(in the rows, 128 means zero)
These are runs of 7 systems, one row a step. Runs of the same system follow the same rule from any start.
q310, run 1, 11 rows:
[[175 118 150 194 108 114 157 163 172 113 145 126 153 142 160 163 125 125
  181 118  92 138]
 [121 157 155 154  96 150 200 122 175 118 170 153 132  87 163 148 151 118
  124 115  90 142]
 [ 60 151 149 118 149 127 162 134 118 114 185 110 130  93 178 130 157 151
  130  86 120 175]
 [101 110 150 114 168 136 148 170  87 108 144 121 128 172 153 105 200 152
  174 111  99 149]
 [149  95 146 106 138 161 160  68 100  96 137 139 129 174 147 116 189 112
  158 125  96  92]
 [142 115 145 119 145 167 126  37 122 116 182 109 140 134 117  95 112  94
  164 109 147 137]
 [142 144  93 140 152 144 123 143 111 132 172 122 183 133  94  80 122  63
  171 100 158 149]
 [148 153  98 115 155 106 147 154 142  89 118 106 206 127 142 113 141  59
  128 141 125  94]
 [121 169 152  81 139 154 143 128 167  83 125  96 152 114 147  81 105 102
   94 182 115 109]
 [ 97 164 116  55 113 178 106 155  95 132 146 125 130 129 137  65 100 135
   87 124 124 119]
 [131 115  98  77 119 120  72 154  76 128 115 105 151 186 164 112  94 146
  127 100 113  92]]
q762, run 2, 11 rows:
[[153 142 106  91  96 121 123  90 102 143 115 143 161 185 137  97  98  95
   88 112  82  87]
 [112 168 111 115  93  90 101 111 173 125 142 114 157 160 150 102  47 101
  101 132 105 119]
 [118 169  99 128  70 132 106 210 162 138 145 147 147 135 151 113  79 130
  104 136 121 122]
 [112 148 126 104  91 135 125 183 135 109 123 131 140 102 207 166 118 170
   84 126 106  95]
 [137 125 194 107 111 146 122 155 130 127 136  94 105 132 193 145  95 201
  111 127 103 141]
 [146 114 159 112  81 160 140 132  86 179 173 127  99 154 162 133 121 178
  131  76 116 148]
 [111 109 114 117 101 107 141  95 109 139 184  99 121 153 180 154 120 141
  171  52 111 136]
 [133 119 121 166 107 132 149 146 166 107 188 107 125 134 143 131 113 118
  214  90  96 156]
 [132 139 118 171 120 181 161 146 144  98 180 162 155  72 144 148 148 107
  163  90 109 140]
 [113 133 161 150 194 157 133 133 118  78 154 117 182  74 164 142 150 131
  141 108 136 156]
 [154 122 186 126 183 165 150 159  93 119 146 115 168 143 134  92 183 128
  152 130 139 161]]
q310, run 3, 11 rows:
[[184 122 119 143  92 136 151  54 151 162 122 146 114 127  73 127 105  81
  124 141 143 112]
 [103 158  82 146 128  86 119 109 164 149 150 105 138  74  96 134  78  90
  124 113 175 156]
 [ 92 157  96 148 156  85 119 222 155 111  90 124 142 105 105 125 137 121
  129 158 130 144]
 [106 140 138 108 136 131 138 144 137  92  62 157 113 108 145 144 164 152
   71 181  96  87]
 [104 121 176  87 133 157  97  82 100 140 113 127  80 119 138 123 111 191
   74 145 141 132]
 [146  96 123 123 116 131  88 143  65 194 128 137  98 170  95 119 119 164
  138  97 160 146]
 [188  86  91 160 102  73 128 114 129 155  97 128 128 168 111 175 128 110
  166 116 136  95]
 [149 132 130 180 107 111 147  90 213 114 123 125 105  92 102 156  90 105
  148 159 127 134]
 [ 77 175 107 161 129 136 144 154 155 134 144 161 119  42  99 135 120 125
  103 122 138 169]
 [ 73 140 129 132 179  84 123 182  96 118  94 130 144 101 152 159 174 164
   95 121 128 146]
 [133 103 190 112 153 125 140 132 113 122  79 128  93 170 138 131 185 175
  111 180 110 123]]
q366, run 4 (11 x 22):
[[157 120 166 136 180 121  83 168  95 118  61 122 162 126 137 143 122 170
   87 148 125 129]
 [163 130 195 107 118 138 147 118 121 177  97 133  99 169 108 101 137 151
   78 176 131 139]
 [ 98 132 110  73  94 106 145  57 120 175 140 116  84 125 120 124 124 123
   89 124 171 116]
 [ 83 122  48 123 120  72 100 141 138 134 115 102  84 124  88 134 102 121
  160 116 145 126]
 [143 110  73 168 111 148 115 163 143  94  84 176 106 117  87 148 137 121
  156 144  89  88]
 [144 116 164 173 137 160 100  86 145  88 101 169 136  87 153 179 119 162
   98 148 113 107]
 [113 128 192 169 142 116 101 135 121 172 138 151 130 126 139 149 129 188
   93 137 171 183]
 [127 119 130 107 114  84 160 153  93 192 125 137 122 171 138 140 199 135
  108 134 175 125]
 [131 100 110  88 126  82 172 102 149 117 103  66  79 130 126 151 156 113
  156 149 150  95]
 [125 109  99 139 136 162 143 118 142 109 128 112  56  65  67 132 117 129
  180 115 119 146]
 [122 115  99 170 164 155 105 108  75 114 107 180 141  88  99 153 141 133
  128  74  89 133]]
q365, run 5 (11 x 22):
[[133 122 145  81 105 160 176 134  95 134 185  95 126 131 189 131 147 143
  147  68 109 130]
 [149 104 137  94 141 134 144 111 106 103 152  65 123 163 156 111 119 126
  192  81  77 129]
 [184 121 155 133 124 163 155  92 131 106 144 119 151 170 130  96 114  94
  165 107  56 124]
 [151 149 159 139 137 150 138  71 131 105 170 134 202 139 170 111 111  89
  118 101  98 128]
 [127 149 159 127 162 146 110 141 125 107 183 110 208 153 167  86 120 105
  142 122 148 154]
 [154 144 136  85 138 160 152 179 105 118 152 110 186 157 154  78 161  92
  134 142 148 112]
 [152 144 145  43 136 154 157 129 115 108 125  70 151 126 161  91 120 106
  101 140 127  97]
 [138 151 142  66 134 173 114 127 106 120 134  83 124 130 123  62  65 125
  108 114  92 132]
 [138 151  95  97 112 144  95 133  95 126 126 133 162 167 130  77  72 107
  113  91  68 107]
 [129 153 116 117 100 109  95 142 157 102 130 123 182 179 175 108  73 111
  112 140  90  95]
 [132 160 140 123  82 172 109 184 168 106 162 139 164 135 184 111  85 137
  116 151 122 111]]
q503, run 6, 11 rows:
[[ 97 136 122 113 140 130  81 164  90 118 115 114 124 102 160 145  81 187
  103  80  89 140]
 [133 117 134 145 102 108  92 184  97 152 121 155 138 208 159 132 126 170
  133 109  85 127]
 [143 109 135 139  62 124 118  76 146 143 164 164 141 192 184 155 125 135
  136 126 132  88]
 [127 108 119 143  99 146 105  98 172 113 196 104 120 123 147 138  87 127
  189 123 181 133]
 [161 124  96 164 122 158 154 188 141 114 160 116 142  77 120 150 126 105
  190  91 133 141]
 [154 129 152 151 157 115 176 142 128  93 112 103 159  85 173 181 147 133
  131  94  69 132]
 [108 136 215 148 157 119 151 124 129 130 143 118 119 142 165 130 144 176
  117 117  86 186]
 [ 89 140 147 121 120 142 145 114  85 165 192 167 141 168 146  96 179 134
  123  94 134 164]
 [110 109  97  81 138 130 132  97  97 102 166 107 151 176 151  97 166  91
  174 110 140  99]
 [173 118 139 117 145 190 133 120 147  76 134 106 137 144 105  77 121  89
  183 155 108 109]
 [176 154 149 144 156 190 126 109 124 110 129 139 182  69 107 111  93  94
   99 120 116 136]]
q365, run 7 (11 x 22):
[[132 126 126 106 130 116 139  85  72 139 112 127 124 165 132 116 121 131
  118  68  39 128]
 [113 130 149 142 113  92 106  68 155 119 151 130 144 213 155 101  96 120
  145 127  83 133]
 [128 139 126 153  87 174 117 115 167 109 195 176 167 158 157 105 129 100
  157 145 146 111]
 [143 123 117 121 145 165 117 143 126  80 160 115 193  90 179 149 140 111
  149 122 180  93]
 [185 120 163 112 176 151 139 193 113 114 108  64 154 103 134 118 122 134
  144 140 147 140]
 [178 150 159  88 131 140 184 151  86 173 104 105 131 122 116 101 132 118
   83 107  89 142]
 [ 88 159 130  77 123  86 144  85 110 150 141  97 122 158 148  94 101 123
   88  92  81 144]
 [ 76 143 103 115 103 134 100 120 149 108 169 138 114 193 127  66 101 116
  165 131  90 132]
 [132 123  90 127  99 178 103 121 143  69 138 171 160 150 158 122 129 104
  152 145 110  59]
 [168 117 159 138 146 165  86 133 149  75 118 110 177 100 174 156  88 144
  123 153 148  97]
 [189 136 170 138 136 167 118 198 101 161 131 113 163 109 132 128 100 153
  108 113 149 155]]
q762, run 8:
[[ 61 127 108  75 155  99  85 116  78 125  98 117  96 155 126 106 128 161
  101 120 110 127]
 [121 103 124 130  98 113  96 128 136 124 107 151  91 224 121 107 125 145
  156 158  83 107]
 [139 123 108 151  55 142 114  67 166 136 144 183 118 145 136 152 102 122
  118 143 134  83]
 [131 131 111 162 113 105  76 128 165 132 141 114 149  86 145 172  59 140
  121 129 188 129]
 [166 127 128 159 125 100 136 229 122 161 102 115 143 108 134 173 128 153
  127 120 143 144]
 [133 133 161 117 123 101 211 136 124 145 107 111  99  94 158 174 178 150
   93 115  94 135]
 [ 79 130 173 109 144 131 155  94 130 140 153  99  55 112 116 106 130 164
  131 120 119 185]
 [ 83 101  91 129 125 156 102 129  83 137 161 162  82 155  97 104 159 150
  180  96 135 145]
 [121  85  91 159 135 119 110  83 130  74 129 151 134 158 144 162 161 116
  192 118 111  86]
 [182 116 156 193 137 148 124  92 187 102 134 137 151 114 109 144 109 101
  167 162 142 130]
 [164 145 129 160 151 150 136 136 115 158 135 149 179  62  97 140 133 100
   98 123 194 146]]
q503, run 9:
[[144 136 117 148 104  89 147 132  90 219 133 158 135 150  98 135 140 123
   98  87 146 159]
 [ 97 126  88 108 112  42 153  80 153 131 128  97 120 168 146 142 140  92
  141 125 123 105]
 [ 92 132 118 141 112 147 140 121 197  88 138 138  67 127  95  99 128 119
  176 179 107 135]
 [105 130  97 155 148 194 115 120 111  96 124 190 128  49 100 144 149 129
  120 118 132 118]
 [135  99 137 134 205  99  83 152  79 108  72 105 157 115 135 161 149 161
  120 125 150 129]
 [181 115 189 143 123 108 155 156 125 180 100 135 123 185 118 124 162 144
  109 171 138 139]
 [126 139 135  98  86 118 169  44 135 180 158 134 105 126 130 130 136 105
   88 127 165 121]
 [ 81 131  75  95 138 103 123 117 137 124 146  75  83 111  85  96  99 107
  168 112 148 149]
 [129 136  74 148 134 142 145 179 133  99  88 157 116 115  75 111 145  95
  155 134  67 114]
 [121 128 149 148 163 131 105  82 129  76  69 162 148 102 144 162 131 145
   80 152  86  97]
 [105 123 180 151 158 123  68 138 124 150 124 143 128 144 124 122 119 182
   99 168 186 168]]
q75, run 10, 11 rows:
[[131 107 115 127 195 161 117 128  77  74 121 141 173 137 125 111 182 107
  166 110 109 112]
 [158 133 177 134 203 160 129  98 109  92 118 127 187 131 117  89 149  97
  122 146 117 139]
 [121 172 150 112 170 150 122 101 117 136 152 129 184 113 108  65 119  83
   86 138 160 153]
 [ 93 171  86  77 146 104 111 146 118 127 138 102 177 142 125  71 113  79
  102 138 162 118]
 [126 154  97  76 130 127 117 169 148  92 105  94 143 156 122  72  97  92
  125 170 101  90]
 [134 156 124 103 107 165  98 130 153  98 101 136 126 129 126  90  57 124
   91 158  68  99]
 [113 148 131 129 103 127  58 133 123 141 117 154 142 149 150 118  53 165
   73 124 102 125]
 [148 130 138 132  80  94  87 172 125 175 126 139 150 202 161 131  92 158
  106 132 132 122]
 [180 125 146 120  48 114 150 149 167 166 143 112 127 164 173 152  99 136
  123 143 137  99]
 [141 125 127 121  61 140 145 134 167 138 168  98  97  95 173 169  75 154
  140 104 134 121]
 [121 113 105 136  94 131 135 167 110 135 153 117  96 109 161 171 113 173
  163  56  88 140]]
q366, run 11:
[[115 102 134 124 107 134 107 166 152 108 146 136 126 190 162 122 165 148
  170 188 173  99]
 [187  84 134 108  99 182 132 127 125 124 152 103 118 119 154 152 131 139
  168 133 188  91]
 [191 105 135 136 128 128 135 129  99 159 135  77 125  98 128 165  84 145
  151  61 132 151]
 [158 143 133 162 120  88 181 135 116 170 116 128 128 136 107 140 125 115
  123  73  53 165]
 [ 82 164 134 143 126  88 187  86 164 110 133 150 134 127 145 129 165  98
  108 127  64 139]
 [ 35 153 126 130 154 130 125 128 165  76 169 138 124 109 148 107 161 130
  147 155 141 147]
 [107 112 115 111 163 183  91 181  94  90 152 141 152 134 139 101 171 139
  167 139 172 116]
 [201  87 154 107 165 167 102 129  80 109 108  97 166 159 140 119 129 128
  151 130 146  98]
 [208 123 173 125 129 143 140  85 124 168 129  89 134 142  97 104  73 109
  124 119 130 150]
 [132 174 105 124 101 100 162  97 129 186 149 127 143 109  98 110  91  80
   87  86 118 154]
 [ 71 177  71 120 127  66 140 156 158 114 113 126 145 113 128 120 117  91
  101 125  92 122]]
q75, run 12, 11 rows:
[[122 119 154 134 120 136  77 134  76 137 128 163 157 159 190 154 121 190
   91  94 107 125]
 [175 104 187 127 112 118 126 139 106 176 152 109 149 205 171 128 137 159
  136 123 151 141]
 [183 124 140 107  72 146 182  98 144 168 183  99 129 135 145 130 118  99
  145 110 160 122]
 [115 128  85 113 109 129 144 112 144 106 183  82 126  80 157 150  92 110
  173  69 132 124]
 [110 125  96 146 143 137 137 181 112  86 142 117 133 122 142 129 131 132
  187  71  57 145]
 [132 133 166 150 150 147 161 121 108  97 119 165 154 147 162 131 179 134
  121 108  38 129]
 [ 98 135 201 130 154 152 128  69 118 120 172 152 155 150 172 109 159 147
  104 135 136 155]
 [114 126 130  91 130 166 113 123  88 155 192 134 152 159 136  84 156 118
  140 123 203 135]
 [169 110  86  76 135 147 131 129 101 105 138  85 166 137 136 107 133  76
  162 119 163  79]
 [169 137 126 118 160 156 130 124 146  76 121  71 157  98 116 100  69  91
  156 119  84 125]
 [111 181 126 144 144 142 122 138 123 119 131 145 165 102 115  91  81 110
   93  92  57 161]]
q218, run 13:
[[141 111 118 131  72 160 136 151 106 131 147 189 146 170 183 152 175 143
  129 116 113  81]
 [149  93 172 121 114 140 117  70 147  98 142  92 113 125 193 176  98 169
  142 125 133 109]
 [178 102 152 170 119 170 134 155 121 158 163 119 105 118  99 131 106 146
  185  93 132 174]
 [154 121  95 145 126 103 170 116  88 144 135 133 166 114 146 172 155 102
  138  45  94 123]
 [108 131 164 154 166  65 153 105 171  93 124  80 129 140 152 141 128 130
  155 121  75 164]
 [ 97 149 153 151 138 177 170 143 139 117 173 167 120 128 111  84 181 114
  154 129  95 170]
 [ 82 128 116  90 167 148 122  94  78  88 158 132 170 107 176 128 172 125
  122  97 145 111]
 [150 106 160 125 190 135  88 151 126  84 121  76 160 158 136 102 121 132
  172 159 149 134]
 [201 142 133 126 127 192 156 130 121 129 130 144 175 124  99  87 130  66
  125 140 121 110]
 [123 165 113  93 141 106 129  80 131 126 142  80 169  85 141 120  66  88
   89  96 140 129]
 [106 165 110 134 135  95 113 215 159 137 138  94 141 144 108  81  89 115
  147 141 130 169]]
q218, run 14:
[[ 84 123  92 151 142  98 133 180 155  90 142 129 124 162 122 112 174 109
  201 146 122 135]
 [115 130 118 130 141 186 143 112 146  53 115 172 140  91 142 134 170 113
  131 156  98  80]
 [124 129 179 125 186 179  82  99 107  97 123 118 146  78 135 122  95 163
   98 133 146 148]
 [177 132 153 132 153 136 111 180  74 180 129 124 182 157 112  98 128 124
  114 117 166 156]
 [173 139 119  90 102  79 174 111 136 152 124  92 170 168 152 126 134  72
  109 130 136  92]
 [106 151 116 101 104 113 157 111 197 112 145  73  82 116 109  95  80  99
  149 152 117 136]
 [ 74 152  59 122 112 168 110 176 123 115 146 162 100  90  92  99 113 126
  144 104 108 133]
 [ 96 129 102 131 147 113  66 157 100  87  88 157 165 136 170 153 122 157
   98 121  94  93]
 [159 127 203 154 122 144 101 137 154 123 110 150 144 176 157 125 110 168
  100 183 114 128]
 [164 132 161 115  72 179 153 102 118 186 180 150 127 128 148 125 125 135
   98 117 172 128]
 [133 105  97  97 107  89 130 130 115 157 159  61 115 123 155 161 104 136
  162  80 179 126]]

Name the system that made each run.
run 15 (2 x 22):
[[152 156  85 109 125 102 171 127 105 140 111 134 176 142 114 109 142  57
  108 100  81 102]
 [ 93 157 139 100 140  80 119  84 179  93 134  82 146 151 157 100  88 102
  111 159 116 125]]
 | q310
run 16 (2 x 22):
[[123 126 180 112 158 103 131 123  90 125  93 136 153 189 169 123 168 155
   88 137  79 124]
 [115 129 174 103 105 146 112  79 124 157 165 148 118 202 140  79 133 140
  111 158 154 135]]
 | q503
run 17, 2 rows:
[[171 146 152 106 166 114 113 113 128 137  78  86 159 107 102 112  80 107
   74 162 154 126]
 [119 172 116 111 125  87 117 146 148 171 113  95 124 119  80  86  61 107
   86 139 139 162]]
 | q75
run 18:
[[128  96 116 100 101 182 158  83 108 138 136 157  69 109 107 135 180 130
  140 139 160  96]
 [130  77 104 132 171 135  88  66  96  99 117 107 111  96 107 160 126 137
  166 105 165 113]]
 | q75
run 19 (2 x 22):
[[136  99 136 122 128 134 121  28 130 104 108 131  88 168 103 111 114 119
  144 135  77 106]
 [110 131 108 163 126 150  80  63 134 139 168 172 133 135  81  94  91 103
  142 116 154 151]]
 | q310
run 20 (2 x 22):
[[150 141 128 157 137 115 191 184 129 120 144 130 178 109 161 155 180 100
  151  98 101 138]
 [100 152 179 114 157 135 193 122 146  92 149 106 137  92 181 134 175 132
  118 131 100 145]]
 | q75
run 21 (2 x 22):
[[ 86 150  92  96  68 123 185 119 178 136 176 115  82 106 133 124 136 101
  140 135 145 119]
 [ 72 110  68 105 114 147 109 136 132  68 130 128  82 100 141 147 131 150
  169 111 105  93]]
 | q75
run 22, 2 rows:
[[129 137 106 151 113  58 135 152 171 123  63 144 130 148 126 161 143 120
  105 176 106  92]
 [113 138 168 151 105 131 125 141 199 121 109 140  79 108 127 143 110 168
  106 202 140 136]]
 | q75
run 23, 2 rows:
[[ 92 107 123 122 184 115 100 134  70  95  92 159 152 157 147 135 198 152
  117 131 118 107]
 [159  92 180 117 144 146 108 109 114 132 108 137 124 199 131 109 167 149
  132 190 162 108]]
 | q503
run 24 (2 x 22):
[[ 91 125 146 120 203 122  93 155  75 109 111 124 146 167 119  86 162 147
  137 123 104 159]
 [160 134 158 104 140 145 147  99 107 143 110 153 155 189 105  70 169  91
  100 164 118 112]]
 | q75
run 25, 2 rows:
[[106 132  93  74 140 160  76 162  93  85 114 105 145  99 165 121  91 152
  111 112 126  89]
 [177 123 152 129 125 148  75 181 122 123  94 120 152 177 133 102  72 152
  123 147  93 117]]
 | q218
run 26, 2 rows:
[[ 69 141 168 120 131  99 120 156 156 128 150 119 128 138 182 138 154 171
  106 173 184 145]
 [141  93 142  84  96 162 142 175 117 147 138 108  81 148 144 129 165 168
  150 161 183 108]]
 | q762
run 27:
[[ 79 146  96 120 152 143 135 151 172  55 142 128 138 119 126  94 158  89
  165 168 122 111]
 [141 128 138 123 151 218 103 144 135  69 113 160 143  99 117 102 137 125
  126 179 134  95]]
 | q762
run 28:
[[109 109 102 163 113  30 121  99 162 152 109 112 102 142 126 185 116 138
  139 126 149 132]
 [120 121 102 176  97 113 166 171 174 138 120 163  81 104  94 166 169 129
  160 155 136 131]]
 | q366
run 29 (2 x 22):
[[134 116 160  95 133 167 103  76  83 162 102 155  93 128  99 111 129 159
   70 154 158 120]
 [142 101 108 113 135  88  77  80  98 171 117 105 122 157  91 125  92 123
  125 122 195 126]]
 | q75
run 30, 2 rows:
[[191  90 157 135 115 106 103  96 115 140 100 127 148 216 147 139 115 135
  136 133 105  98]
 [156 134 154 162  82 127 120  66 181 160 172 137 135 152 123 121  80 106
  133 146 161 140]]
 | q503
